Look-ups in named tables: a row name and a column name give one cell, copied from the table.

zod:
|  | gosizin | tutatak | kon |
|---|---|---|---|
| rog | 202 | 72 | 175 |
| dop | 131 | 137 | 165 |
| mina | 123 | 62 | 189 |
| vikavik | 155 | 141 | 128 |
| gerov | 129 | 98 | 166 |
| mozav | 156 | 147 | 152 |
| mal | 167 | 130 | 185 |
| kezutib | 152 | 128 | 114 |
| tated | 146 | 103 | 121 |

What is the gosizin of gerov in zod? 129
What is the kon of rog in zod? 175
What is the kon of mina in zod? 189
What is the gosizin of kezutib in zod? 152
What is the kon of dop in zod? 165
What is the kon of mal in zod? 185
What is the kon of mozav in zod? 152
What is the tutatak of rog in zod? 72

ripal:
	memed	dut	guge
fev	2423	-68083	70433
mukopab	-3454	-40227	40482
gok	7513	-90841	97940

memed of mukopab: -3454
memed of gok: 7513
dut of mukopab: -40227
guge of gok: 97940
guge of fev: 70433
memed of fev: 2423
guge of mukopab: 40482
dut of fev: -68083
dut of gok: -90841

poti
          lam  fireg  gedumi   tef  siba  vuko   meb  gafe  finon
tigivu   6245   5002    5692  6136  6019  5599  6655  5321   7858
moz      1497   4243    1211  5584  3580  2044  7702  5861   3553
besuv    5737   6788    5331  8148  8813  6601  7613  5849   5756
zer      4910   5852    3637  2820  9837  6929  1831  6855   6151
nipofeg  7551   7036    7335  7039  4719  5052  6558  5889   5116
viko     5206   5706    4796  4094  7013  4546   980  4450   5465
benidon  3237   5840    2695  6998  6571  4038  7977  6048   4025
netosur  6968   7251    5868  5747  7369  7445  7139  8387   5747
gufube   6433   7488    6062  8954  9953  7328  7441  6184   5633
fozupoz  7960   7274    7388  8399  9949  8087  7138  5596   7301
zol      8697   6409    7987  7892  8882  7995  6549  5239   9030
bez      3862   4888    3663  6045  5402  4124  7356  5598   5439
kif      6791   7177    6032  5568  7587  7253  6316  7892   5789

viko, gafe -> 4450
nipofeg, tef -> 7039
viko, lam -> 5206
nipofeg, fireg -> 7036
netosur, gafe -> 8387
gufube, finon -> 5633
zer, lam -> 4910
netosur, tef -> 5747
zer, fireg -> 5852
moz, siba -> 3580
kif, siba -> 7587

Table zilama
           fule  legabe     nog   balab
nogonam  -69325  -75592   56644  -61017
vizo     -68828  -75030   56296  -60593
bidege    78742   84699  -41433   70834
tasuk     76107   81881  -39716   68459
febalak  -68520  -74674   56074  -60338
tosadel   83122   89434  -44329   74739

balab of nogonam = -61017
legabe of tosadel = 89434
legabe of nogonam = -75592
fule of nogonam = -69325
balab of tasuk = 68459
balab of febalak = -60338
legabe of febalak = -74674
fule of febalak = -68520
nog of tasuk = -39716
legabe of tasuk = 81881
fule of vizo = -68828
legabe of vizo = -75030
nog of tosadel = -44329
fule of tosadel = 83122
balab of bidege = 70834
fule of bidege = 78742
fule of tasuk = 76107
legabe of bidege = 84699
nog of nogonam = 56644

Table pivol
         lus  voz
beto      39   87
lidukub   34   28
rut       50   53
vus       39   42
suzuraf   46   80
sige      37    8
lusud     42   66
nutol     49   62
gug       50   13
vub       33   60
nof       51   39
papifo    45   81
dunabo    42   81
zif       42   70

voz of beto = 87
lus of suzuraf = 46
lus of nutol = 49
lus of vub = 33
voz of rut = 53
voz of papifo = 81
voz of gug = 13
lus of vus = 39
voz of nutol = 62
voz of sige = 8
voz of dunabo = 81
voz of lusud = 66
voz of suzuraf = 80
lus of beto = 39
lus of zif = 42

mukez =
,guvo,nodimum
tatipul,185,146
rim,60,161
danaf,65,163
metav,30,97
mos,218,122
pibe,196,173
leb,181,205
mupe,232,146
vur,164,78
saturan,224,115

mupe, guvo: 232
metav, nodimum: 97
metav, guvo: 30
danaf, nodimum: 163
vur, nodimum: 78
mos, guvo: 218
saturan, guvo: 224
leb, nodimum: 205
pibe, guvo: 196
tatipul, nodimum: 146

tok.tsv
	pepav	reg	vukapem	riz	boduki	guz	pegu
kot	64264	68689	66797	76352	79042	53978	88007
nikupeg	34838	63925	58653	21472	83353	58602	27695
leg	26430	59160	38292	36439	61798	63226	35234

nikupeg, boduki: 83353
kot, pepav: 64264
nikupeg, riz: 21472
leg, guz: 63226
leg, pepav: 26430
leg, reg: 59160
nikupeg, pepav: 34838
leg, boduki: 61798
nikupeg, pegu: 27695
nikupeg, vukapem: 58653
kot, boduki: 79042

